Named moves, each a turn or a mirror, and the order they were made in; the first pair answered
zapa (before => after):
[  4  -4  -4   6   1   3  12 -10   3  17   3  -1   2] => [  4  -5  -4   5   3   2  11 -11   3  17   7  -1   3]
[ 4  0 -1  8 -1 -5  1  0  5  0  8  7  3] => [ 3 -4 -2  8  1  2  5 -2  6 -4  3 -9  3]
[  0 -13 -10   8   3 -21 -30  13   1   2  -1  21  -9] => [ -1 -22 -12   2   9   6 -17   7   4 -14 -17 -25  -7]
[ -2   6  -2  -8  14   0  -9   7   2  -6 -10 -16  -2] => [ -2   9   1  -6  11 -13 -13  11   0   2  -4   9  -3]
tazu (before => after):
[ -9  23   4   6   7 -10  34   8   8   1  25 -16   8] => [-13   0   5   3 -18  -1 -22   7 -30  20  -1  24  -2]
[  1 -37   6  11 -14  -4  26 -18  11  24  14  -1   1] => [  0 -41   5  12 -17  -1  16 -19   5  29  10   6   0]
[ -7  32   1  -9  13 -10  14   6  10 -13  20 -11   5] => [-10  12   2 -10  -6  -1 -32   6 -22   1  -1  21  -5]
[  3   0  13  10  10   5  29 -19   6   2  13 -12   5] => [  1 -17  10   9  -7   8  -8 -18 -18  13  -2  17  -2]
sadi (before => after):
[  4  -6   9  13  -3  -1  21 -12   6  12  19   5   1] => [ 12 -27  -6  15  -5   7  10 -14   3   3   2  -6  -4]
[  5  -5  -7 -15  -9  -1 -18  -8   0 -17 -13 -22   8] => [ -8  15  14 -18 -12   0 -21  -8  -8   4  -3   1  10]
[  0   1  18  -3  -5   8  13  -9  -8  15  -5 -15   3] => [  5   0  15  -2  -1   3  21  -7  -1  10  -1 -20   2]
[  3  -6 -14  -5 -14 -16  -2   3   5 -11   5  -4   0] => [ -1  -6  -8 -10 -18  -9 -16   5  -5   0  -2   5  -2]
Puf (before => after):
[  6 -25  -1   0 -11   9 -14  -9 -16   8 -13  10 -11] => [ 16 -29 -16   5  -4  -1  -4  -5  -2  -7 -13  -1 -13]
[ -5  15   7  -5  14   0  -8  -3   9 -19  -2  -6   3] => [ -7  14  13  -7  16   3  -5  -6  10 -14  -1  -6   5]
[ -4  -8   6  12  -2  18  13  -7  15 -12  -6 -23   1] => [-15  -3  21   6  -8  28  -6  -8  -2   4 -10  -6   2]
Sika (before => after):
[ -9 -12  17  -7  -4  24   1 -16  -2  14  14  -4  18] => [-10  -8  13 -10   3  24   4 -12   4   6  12 -19  22]
[ 0 -5 -7  7 -4  6 -7 -1 -2 -5  0 -7 -3] => [ 1 -7 -4  7 -4  5 -9 -2 -1 -6  1 -2 -4]
[ -2   2  -6  -2   1   6 -13   1  -2  -7  -3  -3   2] => [  2  -3  -6  -3   0   3 -16  -1  -5  -3  -4   6   2]
Now pairs of rows:
Each pair is 2 to 3 moves apart.
[  6   4  12  -1 -10   3   4 -12 -12  26   8  11   3] => [  5  -5   5  -7  -7  19  -3 -13 -16  15  -8 -15   5]
zapa, Sika, tazu
[ -8  22  -2 -14  -4 -15 -33  18 -17   0  -4  27  -1] => [  9  -2 -26  -7  11  -2   5   9   8 -31 -11 -36   1]
tazu, Puf, sadi
[-12  27  10 -16   7  -1  -1  15 -14   2   0   7   4] => [-11  24  13  -8   7  -7  17  10  -1   6  12  11   7]
sadi, Puf, zapa
[10 18 -5 -8 -9 -9 14 12 16 -6  7 -9  5] => [  2  12   7 -18 -19  15  -7   5  -4   6 -12 -12   5]
sadi, sadi, zapa
[-12  16  23  -5   6  18   5   2  -9   7   1 -15   4] => [  7 -11 -14   1   1   1 -19  12 -10 -16 -20  -9  -9]
sadi, tazu, Puf
[-25  49  31  -1  12 -17   8   3   9   5  34  -2   6] => [  0  11 -20   5   4 -40 -46  23  -3 -25  -1  10 -14]
tazu, Puf, sadi
[ -3  10  10 -11 -28 -22 -25   7 -20  17  11  38 -13] => [-10  35  25 -13 -15 -23  11   5   3  16  34  15  -2]
tazu, Puf
[ 15 -22 -12  12   5   9  17 -11  12  -8 -15 -13  -8] => [ -5  -3  10   0  -8  10 -19  -3 -14  18 -14  27  -8]
Puf, sadi, Puf
[-9 36 16 -5  4 -4 18  6 10  5 27 16  6] => [ 10  13 -24  -5   4 -24 -15  21   8 -26  -1  12  -7]
Sika, tazu, Puf
[-13  38  14   3  10 -27   7  10  17  12  38  21   7] => [  4  17  -7  15  13 -31  28   4  35  -5  37  -1   6]
tazu, Puf, Puf
[ 15  12   3  -5 -18  -2 -30  25 -29  12   3  30  -5] => [ 33  14 -16  11  -3 -25  20  24  11 -11  27   8  -2]
sadi, tazu, Puf
[-10   9   5 -15  -8  21 -16   4 -11 -21 -11 -21  -4] => [ -8   9   9  -7 -16   5 -26   2 -16  -2  -2  22  -8]
Sika, zapa, Sika
[-18  -4  -6  -6  27  14 -17  -4  10 -20 -21 -53  -5] => [-36  19  30 -10  23  25  -7  -7   2  11  -4 -32   5]
Puf, sadi
[  7  26  15  -4  -5 -18  -2  14  11  -3  18  27   6] => [  3  16  17 -10 -16  -3 -27  11  -8   6  -1  31   1]
zapa, sadi, zapa
[ 14 -26 -14  13   2   5   1 -11  10 -14 -13 -13  -6] => [-9 16 27  4  2  8 15 -9  8 14 14  3  8]
sadi, zapa, sadi
[-9  3 15  4 -4 18 15 -5 -3 19  6 -6  6] => [  5 -19 -14   6  -9   5 -15   5  -7   2 -13   4  -7]
sadi, tazu, Puf
[ 3 15 28 -2  7 -5 11  3  7 -3  6  8  7] => [ 10  -6  13  -2   7   9   5  -1   5 -17 -14 -21   3]
zapa, sadi
[-26  44  20  -1   3  -4  36   2  22   4  34  -4   1] => [  0   3 -15  16 -19 -35 -12  10   9   4  18  53 -21]
zapa, sadi, zapa
[ 13 -37 -14  13  -5   5   1 -15   1   6  -7  -2  -7] => [ 12 -19 -13  13  -7 -19  -7  -3   3   9   3  29  -8]
zapa, sadi, Puf
[-11  15  18  10   3  -1  22 -22   9  16  27   3   3] => [-12  -1  13   2 -10   5 -29 -14 -23  19  -1  18  -6]
Sika, tazu
[ -5  10  12  -1   5  13  14  -3   1   2   5 -23   6] => [-3 10 12  4 -7 -9 -8  4 -6 13 11 23  0]
sadi, zapa
[ 10  -8 -11   2  -2   0 -16   3 -11 -13 -10   1  -4] => [-1  9 14  3  0 11 13 -7 -4  6 10 -2  8]
Sika, tazu, Puf
[ 11 -27 -16   4  -6  -9   6 -12  13   5  -1   6   1] => [  5 -21  -5  -3   0  12  12 -17  10   8  -7 -20   6]
sadi, zapa, tazu
